One turning vector, and how many ticks it has turned:
The counts run from 0 to 313.
[-12  -2  11  -4  22  -1   3 -23 -17 -21  10  28  16  25  -5  44   1  21
  17  19  20  -4   9 -19 -26  -9  11   8  19  37  15  24  14  40   6 -40
   0 -19 -22  37  12 -44 -27 -11 -23]  103
[ -9 -15  -7  -7   0 -14   7  -2 -21  -9  33  30  26  29  11  39   4 -36
  29  18  29 -14 -27 -46 -24  -9   3   8   9  29  32   8 -14  34  -6 -22
  -7 -19 -18  28  22 -32 -13 -18 -13]  284
[  3 -27  19  -3   5 -20   8  -5   2  -9  22  43  28  39  30   6  -3 -31
  24  -9  15 -12 -16 -25  -9 -19  -8  20  -3  27  30  -3   7  26  39 -32
  12 -41   3   6  30 -35 -13 -20   6]  128
[ -5  -6   0  -2  11 -12  -4 -20 -30 -39   0  57  10  10  15  27  28   6
  17  13  20 -13   6 -24  -1 -14 -11  13  -4  14  37  21  17  12 -11 -59
  21  -1 -50  15  11 -26 -12 -13 -10]  1
[ -7  14  25 -17   5 -15  10 -37 -15 -42   8  38  -7  29  19   7  40  -4
  -8  16  28   1  -4 -17  -4 -21  -4  30  -7   9  26   9   3  11   5 -62
  24  -4 -43  -9   8 -29 -16  -2 -16]  163
[  0 -23  25 -10   3 -18   7 -17  -4  -5  40  21  -3  18  39  26  23 -51
  12  15  20  21 -15 -34 -32   4  -7  18  18  20   3 -28 -18  20  36 -10
  23 -45 -12   9  17  -8   6 -19  12]  73
[ 12 -53  -2   1  12  -1 -14  -1 -14 -18  28  11  13  11  31  36  -6 -11
  32   6  28  -3 -19 -17 -47  -1   1  19  30  24  11 -16   6  33   4 -11
   3 -36  -6  23  29 -41 -26 -12 -15]  80
[ 10 -52  -9  19  13  -7 -12  16 -29 -27  28  44  15   4  37  35  13 -11
  38   4  32 -11 -12 -14 -27   4 -23  17  12   1  26  -9  28  10  -4 -15
  29 -28 -33  -2   0 -11   1 -13  15]  22
[ 12 -42   5  -5  14 -29  -4 -12  -5  12  29  42  12  25  16  16  17 -23
 -14 -15  27   5 -17 -27 -24  -5  -8  29   3   8  28 -10   8  20  39 -35
  29 -30  11 -13  26 -40 -25  -5 -10]  298
[-14 -22  17  13  24   7   9 -10 -10 -34  19  27  -8  19   7  47  24  27
  -4  17  41  19  11  14 -35   8  -6  23  34  12   1  -3  46  17  14 -19
  27 -23 -40  -8 -30   2  -5 -10  13]  42
[  2 -20  20  -8  13 -21  21   3 -10   8  58  26   4  38   2  25  11 -26
 -19  -4  43  31 -27  -3 -40  -2  -3  22  23  -1  30   8   4  14  44  -9
  22 -22  -7 -25  -9 -25 -12   1   2]  302
[-19 -12  -5   1   5 -13   9 -23  -6  -7  11  39  20  16 -25  48   7 -18
 -18  -3  54  -8 -10 -31 -17  -5 -11  17  16  43  38  12  -3  27   7 -29
   9   3 -34  29 -14  -8 -15 -28  -7]  112
[ -7 -42  14  12  15   0   4  -7   4 -18  33  -1   1  22  18  31   0 -10
   0   2  57  13 -16   5 -54   6  -5  31  37  27   0 -25  13  28  26   4
  17 -36 -16  -7 -16 -11 -15  -5   3]  246
[  9 -48  -6  -8   3   5 -10  -4  -2 -29  20  30 -13  16  23  44  26  12
   7  11  19  13  -8   2 -41  14   9  33  39  -3   5 -11  36  11 -14 -33
   9 -19  -9  -4  22 -35 -28  -7 -23]  35
[  7  -8  30  -6  19 -18  12  -7 -12 -14  46  20  -3  42  11   7  13  -2
 -13   4  42  22 -19  10 -39  -9  -1  28  16  -5  26   2  16  13  38 -25
  22 -21 -14 -37  -4 -42 -19  11  -8]  142
[ -6 -16   1 -14  13   3   1 -18 -13 -10  22  26   4  13 -11  67  10  11
   6  18  13  21  -1 -13 -46   0  12   4  44  27  14  21   3  32   5 -25
   2 -11 -15  36  14 -37 -26 -12 -25]  261
[ -9  -7  -2  -1  17 -27  -4 -41  -7   0  -4  39  22  19  -4  38  16  -1
  -9   7  33 -10   5 -60  -3  -1  -1  26  -3  36  20   0  14  36  16 -44
  17 -14 -21  31   8 -23 -12 -19 -12]  274
[-12 -12  -6   5  21 -21  -3 -37 -11  -2  -2  35  23  16 -11  42  10   5
  -7   9  39 -12   4 -51  -9  -1  -3  23   5  40  24   3  16  38   7 -40
  14 -10 -28  36  -2 -18 -15 -19 -11]  273
[ -4  -7  26  -9   6  -4  15 -14  -2 -16  14  60   3  48   6  28  22  14
  -4   6   2  13   8  -1 -12  -9   8  19   9   8  19  21  36  14  34 -53
  19 -27   1  -6  18 -39 -23 -14  -2]  151
[ 14 -35  17  -2   7 -15  -8 -10 -21 -33  25  35  -3  11  61   0  28 -24
  21   3  21   0 -14  -9 -22 -13 -17  30   0  -2  21 -23   5   4  13 -37
  32 -33 -28 -18  28 -29 -11  -3  -1]  185
[ 23 -41  12  -4   7 -15  -7 -12 -15 -19  22  48   0   4  54  16  26 -18
  22   0   1  21  -4  -7 -25  -7 -16  23  13  -5  20 -19  18   1  29 -34
  34 -33 -16  -8  28 -25  -9 -11  11]  26
[ -6 -43   9   6  -2 -10  10   9  -4  -5  38  44  16  23   3  24  -6 -34
  -6 -24  44   2 -28   8 -37 -11 -23  10  22  22  45   8  -4   8  38 -12
  19 -21 -11  -9  -5 -15 -22 -21  11]  133
[-28   7  29  -1  13  -2  14 -37   4 -32   9  10   3  35 -10  29   5   4
 -19  15  54   5  -1   2 -27 -14   0  27  27  48  12   3   3  33  23 -26
   9 -18 -35  18 -22 -13 -20 -17  -7]  268
[ -6 -32  27  -8  -2   4  12  -8  12 -22  28  41 -25  39  26  32  41  -2
 -12  12  16  28  -7  13 -31   9   5  32  31  -4  -4 -17  32   6  26 -30
  23 -33  -1 -26   9 -12 -11 -12   4]  198
[-18 -14  13   9   5 -13   8 -30   5 -31  13  14   9  22  21  27  11 -28
   2  10  58  -3  -5 -25 -14  -3 -16  34  19  40   8 -32  11  21  17 -12
  15 -23 -43  18 -26  14   6 -26  22]  64
[ -6 -42   4  19   4  -5   2  16 -20 -31  36  38  11  18  38  28  15 -21
  30   5  45  -9 -21  -4 -28   0 -23  20   9   7  23 -13  22   8   3  -7
  26 -27 -42 -15 -19   5   6 -18  22]  20
[ 30 -36   2   5  10 -14   1   7  -8 -40  36  32  10   9  30  25   7 -17
  10  -4  36  25 -13  16 -38  -2 -18  31  38  -2  37 -15  33  -3  11  -9
  17 -12 -36 -12 -12 -17  -5  -9  23]  190
[-15 -33  24  -1   0  11  14   5   0 -28  35  34 -24  31  13  43  33   9
  -6  18  32  22  -5  21 -42   9  -2  22  36   4  -3  -3  28  10  18 -16
  26 -27 -22 -23 -15  -3  -8 -13   6]  200
[ 11 -14   0   3  23 -12   8  11 -18 -16  32  47  23  34  -9  43   1  22
  12   6  25   7  -5   0 -32   1   4  20  21   0  34  26  53  20   7 -28
   6 -11 -16  -6  -2 -46 -21  -2  -6]  147
[ -9 -12  31  -6   4 -15   8 -15   0 -20  27  18  17  41  33  -3  -1 -40
  20   5  34 -14 -25 -20 -14 -23  -4  21  -1  36  20 -12 -15  27  30 -32
   9 -39 -11   9  24 -34 -16 -13  -5]  288
[  2 -36  25  10  21  -9   2 -19  13 -17  22  11   6  23  14  24  -4  -5
 -12 -13  43  21  -3  13 -45  -6  -8  32  34  32   8 -20  16  24  52  -5
  25 -35  -8   0 -10 -17 -20 -11  10]  86
[-18   9  23 -18   5 -29  16 -35 -13  -6  29  20   6  37  16   9  23 -39
 -10  15  41  -1 -23 -49 -12 -11  -1  29  -6  23  17  -8 -17  27  22 -35
  14 -20 -21   1   8 -23  -5  -8 -10]  118
[-20 -17  25 -10 -17  -8  25  -1   4 -29  28  53  -5  44  30  18  31 -47
   7  11  26  -1 -17 -13  -2  -3 -12  22   2  14  21 -12   4   2  18 -34
  16 -26 -21 -15   0   6   8 -31  21]  176
